The rows below fall into families. The same turns and mirrors carry the whole set onto itself and the rows of a family onto each other. For each named row, which other rows are in its family? Write them in the order they are listed.
These 40 rows form 5 families of 8 rows each.
ber: [ 0.44  1.00  0.83 -1.05  1.54  0.63 -2.92 -0.18 -2.98 -1.15]
zibe: [ 0.59  0.00 -1.30  1.62 -0.08 -2.94 -4.26 -0.90  3.56  1.94]
puve: [-1.70  0.59 -1.32  0.73 -1.83 -2.79 -4.45 -0.42  2.26  1.91]
daz: [ 0.68 -0.63 -4.02 -0.79  2.04 -3.58 -0.94  2.83 -1.13 -1.43]
lasut: [ 2.70 -0.46 -0.63  1.26  1.85 -2.61 -3.43 -1.06  3.05  0.86]
Ritiv: [ 2.52  0.33  0.67 -0.17  3.20  0.29 -2.88 -0.75 -1.47 -0.99]
Zerup: [-2.50 -1.66 -4.47  2.56  0.79  0.73 -1.02 -1.65  2.45  1.51]
kure: [-4.25 -0.97 -3.64  0.60 -0.30  1.60 -0.34 -0.73 -0.91  0.18]
fuge: [-1.06 -1.07 -2.16  3.35  1.34 -0.25 -1.45 -0.40  3.96  2.79]
ged: [ 1.21 -0.89 -4.61  0.31  2.20 -4.14 -1.50  2.32  0.91 -0.43]
rukas: [-1.86  1.50  0.26 -0.96 -0.42  0.28 -3.61 -0.01 -2.86 -0.31]
Teb: [ 0.58 -2.25 -3.40  1.99  3.60  1.25  0.27 -1.72  1.49 -0.08]
guro: [-4.70  0.05 -1.61  1.18 -1.29  0.59 -1.24  0.73  0.21  1.99]
vimep: [-1.11 -1.55 -2.52 -0.04  2.44  2.18  0.87 -0.73 -1.85 -1.36]
maz: [-3.91  0.08 -0.63 -0.15 -0.43  1.33 -0.28  1.17 -1.93  0.59]
Nizo: [-3.02  1.62 -0.72  0.10 -1.61 -0.34 -4.55 -0.38 -1.10  1.04]
Tak: [-1.73 -0.39  0.23 -0.53  1.58  1.70  0.55  1.21 -2.56 -0.56]
pemom: [ 0.28 -0.72 -5.02  0.61  1.35 -4.41 -1.90  2.28  1.34  0.09]
lapub: [ 0.37 -2.03 -2.71  0.83  3.61  1.90  0.77 -1.24 -0.39 -1.08]
besi: [-1.37 -0.28 -4.84 -0.16  0.10 -4.08 -1.85  2.79 -0.07 -0.09]
nuta: [-0.74 -0.49 -5.12  0.39  0.53 -4.39 -2.04  2.50  0.91  0.21]
dalig: [-2.99 -1.10 -2.85 -0.16  0.86  2.13  0.39 -0.54 -2.10 -0.89]
kozun: [-0.27  0.66 -1.58  2.43  0.32 -1.26 -5.10 -1.48  2.70  2.28]
mar: [ 2.07  0.13 -1.01  2.34  2.27 -1.05 -4.43 -1.61  2.69  1.47]
gudu: [ 1.33 -0.91 -4.27 -0.22  2.46 -3.85 -1.09  2.54 -0.10 -1.06]
soke: [ 3.11 -0.04 -0.03  1.27  3.43 -0.39 -3.53 -1.36  0.90  0.05]
numo: [ 0.71 -1.07  0.23  0.19  3.47  1.56  0.78  0.70 -1.28 -0.62]
Dakit: [-1.20 -0.17 -4.45 -0.77  0.34 -3.70 -1.54  2.94 -1.07 -0.79]
Buf: [-2.36  1.29 -1.47  1.49 -1.32 -0.98 -5.17 -0.96  1.19  2.11]
neniv: [-4.02 -1.14 -4.23  1.76 -0.34  0.95 -0.90 -1.19  1.00  1.14]
nuriz: [-0.32 -0.39 -4.07 -1.04  1.18 -3.55 -1.10  3.02 -1.46 -1.28]
did: [-2.70  1.07 -0.67 -0.60 -2.48 -2.12 -3.85  0.15 -0.10  1.03]
Vula: [ 2.58 -0.07  1.03 -1.33  2.24 -1.22 -2.03  0.02 -1.23 -1.38]
zet: [-1.85  1.03  0.30 -1.80 -1.52 -1.44 -3.02  0.58 -2.04 -0.39]
voguf: [ 1.86 -1.53 -0.37  1.69  4.28  0.95  0.31  0.01  1.09  0.24]
Kolut: [ 0.24  0.51  1.05 -2.11  0.43 -1.00 -2.23  0.54 -2.56 -1.36]
lako: [ 1.12 -1.55 -1.42  2.92  3.35  0.24 -0.63 -0.43  3.28  1.67]
gami: [ 3.49 -0.52  0.36  0.02  2.86 -1.96 -2.59 -0.68  1.03 -0.49]
vaka: [-0.60 -2.09 -4.14  2.64  2.39  0.80 -0.56 -1.86  2.69  0.92]
Gibo: [-3.48 -0.37 -2.31  2.64 -0.54 -0.09 -1.74  0.10  2.66  2.96]

The rest of the family of ber: Ritiv, rukas, Nizo, kozun, mar, soke, Buf
The rest of the family of puve: zibe, lasut, did, Vula, zet, Kolut, gami
The rest of the family of lako: fuge, guro, maz, Tak, numo, voguf, Gibo

The rows below fall into families. The same turns and mirrors carry the whole set onto itself and the rows of a family onto each other. For each named row, which other rows are in its family? Write them in the order they are listed.
These 32 rows form 4 families of 8 rows each.
gop: [ 1.11 -1.62  3.79 -1.06  0.90 -2.23  1.83  0.61 -0.02]
sisob: [-2.68  0.71 -1.26  2.87  0.04 -0.97 -1.78 -0.41  0.64]
vul: [-2.50 -1.59  0.31  0.82  1.37  0.53 -1.16 -2.59 -0.48]
lidef: [-4.24  0.22  0.26  0.28 -1.20 -2.37  0.29 -4.00  1.57]
Neri: [-2.81  1.44 -0.57  1.28 -2.63 -0.58  3.68 -1.06  1.43]
vinuk: [ 3.47  1.00 -1.08 -0.58 -0.64 -1.28  2.13 -1.04  4.09]
Dopi: [ 2.35  1.25  1.47  0.62 -1.63 -1.93  2.56 -1.46  5.32]
nizu: [-3.46  0.56  1.50  1.09 -0.83 -1.33  2.63 -2.74 -1.01]
donez: [ 1.38  0.77  1.15 -1.51 -2.30 -2.35  4.60 -0.88  2.69]
giku: [-2.82 -1.00  2.02  1.73  0.35 -0.33  0.92  0.71 -1.26]
bef: [-2.22 -0.21 -0.01  1.83 -1.44  0.44  2.13  2.41  1.19]
fab: [ 2.73 -0.66  2.63  1.27  0.28 -1.17  0.61  1.28  4.20]
Dufun: [ 2.76 -1.71  3.01 -1.86 -0.23 -1.16  0.54 -3.02  3.18]
nis: [-1.61 -1.66 -1.35  1.33  0.37  1.79 -1.01  0.74  1.57]
Zeg: [ 1.90 -0.94  4.62  0.78  1.69 -2.29 -0.03 -1.58  1.93]
nere: [-3.04 -1.28 -0.29  1.26 -0.96 -0.62 -1.15  1.93  2.88]
mup: [-2.83  1.68 -1.76  2.52 -0.91 -1.30 -0.74 -2.02  1.04]
noka: [ 2.84 -1.07  2.31 -1.93 -1.09 -1.18  1.23 -3.12  3.97]
Zekis: [ 3.21 -1.40  2.05 -1.58 -1.15 -0.71  0.88 -1.52  4.46]
Nekiz: [-3.52  0.48 -1.53  0.71 -2.70 -1.26  0.85 -1.02  3.88]
Pil: [-2.46  1.35 -2.00  2.81 -0.85 -0.83 -1.02 -0.51  1.55]
Mazir: [ 3.18 -2.13  2.86 -1.62 -0.24 -0.85  0.23 -1.47  3.55]
kifet: [-2.71  0.20 -1.36  0.22 -0.59  0.12  0.97 -4.78  1.01]
fol: [ 0.65  0.02  3.13 -1.59 -0.33 -3.09  3.36 -2.74  0.31]
togid: [ 2.63  1.06  0.48 -1.25  0.40 -2.60  1.90 -4.52  1.97]
Mot: [ 2.68 -0.82  2.14 -0.61  2.62 -1.93 -0.10 -2.35  0.40]
mari: [-2.99  1.18 -1.00  2.65  0.06 -1.43 -1.43 -2.00  0.27]
pomi: [ 1.50  0.94  3.32  0.27 -0.27 -2.94  1.93 -4.40  2.95]
fur: [ 3.58 -0.87  0.44 -0.17  1.41 -0.97  0.13  1.10  2.49]
losa: [ 1.84 -0.74  1.76 -0.86 -1.06 -1.43  3.07  2.49  2.44]
sipe: [-1.84  0.14 -2.94  0.79 -1.76  1.39  1.17 -1.34  3.04]
tilaz: [-3.86 -1.62  1.64  0.87  0.67 -1.55 -1.68 -0.97  0.54]

The rest of the family of togid: vul, vinuk, nis, kifet, Mot, fur, sipe
The rest of the family of donez: gop, Neri, nizu, giku, bef, fol, losa

The rows below fall into families. The same turns and mirrors carry the whole set onto itself and the rows of a family onto each other. For each named row, which other rows are in its family? Write them in the order they are listed.
These 36 rows form 12 families of 3 rows each.
teru: [ 1.44 -2.13 -0.86  2.18  1.91 -0.07 -0.91  3.43 -3.18  3.21 -2.64 -3.44
  2.18 -5.19  1.63 -0.21  1.34 -4.09 -2.36  1.19]
Vef: [ 1.29 -0.34 -5.01  0.99  1.45 -0.36 -3.87  0.32 -0.95  2.82 -0.69 -1.54
  0.54 -2.12  2.68 -2.48  1.94 -0.50 -5.39  4.36]
Demar: [ 1.15 -1.42 -1.98 -1.75  3.34  3.44  1.72  0.50  1.51  3.80  1.43  0.65
  1.25 -3.98  2.35  0.37  0.27 -5.40 -2.30  3.45]
lop: [ 0.76  0.17 -5.21  1.13 -3.11  1.73 -0.84 -1.64 -0.85  2.03 -0.86 -2.06
  1.02 -1.22  3.84  0.36  2.93 -1.85 -5.57  3.18]
dizel: [ 0.94  0.82 -5.05  2.25  0.59  1.25  0.95  4.47 -2.67 -0.32 -2.64 -4.11
  2.95 -5.93  0.90  0.15 -0.08 -3.39 -2.25  1.78]
ton: [ 2.18 -2.42 -1.25  0.01  2.46  1.65  4.11 -3.86  2.70  1.28 -0.73 -0.93
  1.41 -4.26  2.68 -1.08  0.96 -4.05 -0.18  3.59]
faban: [-1.40  2.47 -5.51  3.61  1.13 -0.37 -2.54 -0.95  1.28 -1.06 -1.50 -1.89
  3.04 -0.88  3.12 -2.05 -0.33 -1.42 -1.80  3.81]
Loz: [-0.21 -0.43 -1.17 -0.21  0.74  5.29 -0.32 -1.53  3.70 -0.43 -1.56 -2.46
  1.74 -2.51 -2.03 -0.27  1.61 -2.82 -0.43  4.49]
fis: [ 0.36 -2.44 -1.81  2.15  0.93 -0.73  2.85  0.08 -2.79 -0.22  0.20 -3.94
  3.56 -4.15  4.10 -0.38  1.82 -4.93 -2.45  0.11]
meke: [ 0.36 -0.78 -1.17  2.51  4.81  2.82  1.35  1.66 -3.62  1.48 -0.53 -2.56
  2.62 -2.00  2.95 -0.37 -0.24 -3.52 -4.34  0.89]
dosin: [ 2.67 -0.36 -4.07 -0.17  3.14  1.21 -0.91 -1.01 -1.31  1.46  2.46 -1.08
 -1.94 -0.66  2.54 -1.28  0.41 -0.81 -3.17  2.01]
Fele: [ 1.15  0.94 -2.76  1.83  1.30  0.59 -0.12 -1.78  3.90  0.45 -2.12 -0.92
  0.65 -3.36  0.85 -0.64 -1.04 -3.09  3.32  3.69]
dabal: [ 2.72 -1.60 -1.32  0.08  3.29  2.27 -0.26 -0.74  2.59  4.60 -3.20 -0.17
  0.40 -4.72  0.79 -1.35  0.79 -2.81 -1.31  5.40]
bipa: [-0.96  0.20 -6.22  1.75 -1.10  0.19 -0.96 -0.11 -0.38  1.41  2.81 -2.87
  3.32 -2.08  4.27 -0.93  2.60 -0.30 -4.23  3.62]
Guno: [-1.39 -0.07 -5.96  0.77  2.21  0.38 -1.72  1.36 -2.58  0.56  0.71 -1.60
  4.83 -2.61  4.10 -1.54  2.89 -0.66 -4.17  3.83]
dagu: [ 0.56  0.67 -4.80  2.97  0.28  0.12 -1.99 -1.44 -1.15  0.26  3.28 -3.50
  2.83 -2.44  3.37 -3.06  2.40 -0.11 -4.04  3.95]
kaze: [ 0.98 -1.35  0.07  3.73  1.01  1.15  1.66  1.35 -2.06  1.25  0.96 -4.73
  4.51 -6.27  1.76 -0.70  1.51 -4.38 -0.20  1.41]
Potoz: [ 1.19  2.72 -3.20  0.38  2.07  4.85  1.65 -1.60  3.54  0.69 -2.32 -1.55
  0.25 -4.11 -0.64 -0.45  0.94 -2.79  1.17  4.22]
leli: [ 0.66 -0.85 -5.25  0.94  1.32 -0.26  0.53 -3.69  0.23 -0.45  1.23 -1.94
  1.67 -1.04  4.65 -2.73  1.93 -1.13 -4.63  3.48]
digom: [ 0.74 -1.47 -1.68  1.94  3.04  2.73  2.82 -0.07  2.92  0.93 -1.86  0.94
  0.40 -5.82  0.76 -3.56  3.01 -3.11 -0.25  5.02]
boru: [ 1.57 -2.28 -1.69 -0.18  1.96  0.47  1.28  2.52 -2.11  1.73 -0.10 -2.21
  2.71 -6.26  1.36  0.94  2.16 -3.61  2.22  1.23]
fone: [ 2.72  0.67 -4.44 -0.06  1.63  3.25  2.30  1.03  2.59  1.25 -3.34 -1.26
  0.71 -6.44 -0.52 -0.25 -0.76 -3.08  0.34  4.89]
kolib: [ 1.43 -1.79 -0.78  3.07  0.00  0.75  2.61  1.34 -1.95  1.71  0.24 -4.89
  2.45 -5.22  1.72  1.07  1.39 -2.76  1.36  0.23]
gego: [ 1.08 -0.43 -2.03  2.12  2.52  3.95  2.75 -3.37  3.78  2.76 -1.23 -1.29
  2.34 -3.23  1.93 -1.13  0.76 -0.36 -0.45  5.84]
negug: [ 0.07 -1.76 -1.71  3.94  1.48  0.12  1.64  3.43 -2.74 -0.66 -0.89 -2.37
  1.34 -5.82  1.48 -2.69  3.69 -3.56 -1.16  1.03]
gine: [-1.39  0.54 -4.24  0.36 -0.97  3.00 -3.05 -0.44  0.81 -1.77  0.62 -3.61
  1.96 -0.66 -0.42 -0.98  2.61 -1.39 -3.62  3.48]
vini: [ 2.29 -0.45 -1.52  1.24  1.98  3.16  1.46 -3.47  3.89  2.43  1.07 -1.15
  2.05 -4.91  1.24 -2.29  1.19 -2.05  0.17  6.06]
tona: [ 2.09 -1.37 -1.12  2.53 -2.19  2.02  1.79  0.04 -2.71  2.21 -2.81 -3.82
  1.02 -3.51  2.31  2.01  2.10 -3.84 -1.86  0.38]
pomuf: [ 2.04 -0.50 -1.76  1.33 -0.59  4.49  2.27 -3.44  2.06  3.23 -3.88 -0.97
  0.77 -2.58  2.18  0.60  1.61 -2.61 -2.53  4.57]
Gulid: [ 2.17 -0.55 -3.01  0.40  4.87  2.80  0.76 -2.80  1.47  1.50 -1.90 -0.14
  1.19 -2.99  1.42 -2.03  1.31  0.88  0.57  5.54]
nevor: [-0.24 -0.25 -5.62  2.05  0.90 -0.02 -0.84  0.51  0.16 -0.63  1.04 -0.02
 -0.04 -3.29  2.51 -4.60  4.26 -0.72 -3.89  4.38]
Gabul: [-0.31  2.00 -2.87  1.80  0.08  2.36  0.99  3.16 -1.90 -0.32 -1.12 -4.48
  2.41 -5.14  0.25  1.12  1.70 -5.01  0.06  0.04]
Kivez: [ 1.73  2.23 -8.20  1.04  0.80  1.44 -1.10  0.58  0.28 -0.54 -1.62 -2.00
  0.43 -3.17  1.20 -1.98  0.01  0.22 -3.71  4.94]
nok: [-1.04  3.97 -7.00  1.38  0.29  2.48 -1.76 -0.04  0.04 -0.98  0.11 -2.79
  1.59 -1.63  1.72 -1.36  2.19 -1.07 -3.74  3.42]
vamul: [-0.94 -0.83 -0.68  1.32 -0.57  3.25 -0.74  1.84 -0.89 -1.54 -0.88 -5.13
  2.80 -2.99 -1.54  0.75  2.06 -3.92 -0.80  1.00]
pes: [-1.45  0.66 -2.97  2.75 -0.31 -0.97 -0.60  2.51  0.11 -0.01 -1.25 -2.74
  4.25 -4.45  2.26  0.61 -0.12 -5.83  0.82  1.24]

The rest of the family of tona: lop, pomuf
The rest of the family of gine: Loz, vamul
The rest of the family of meke: Demar, dosin
The rest of the family of dagu: kaze, vini
The rest of the family of pes: faban, Fele
The rest of the family of Gabul: Potoz, nok
The rest of the family of dizel: fone, Kivez

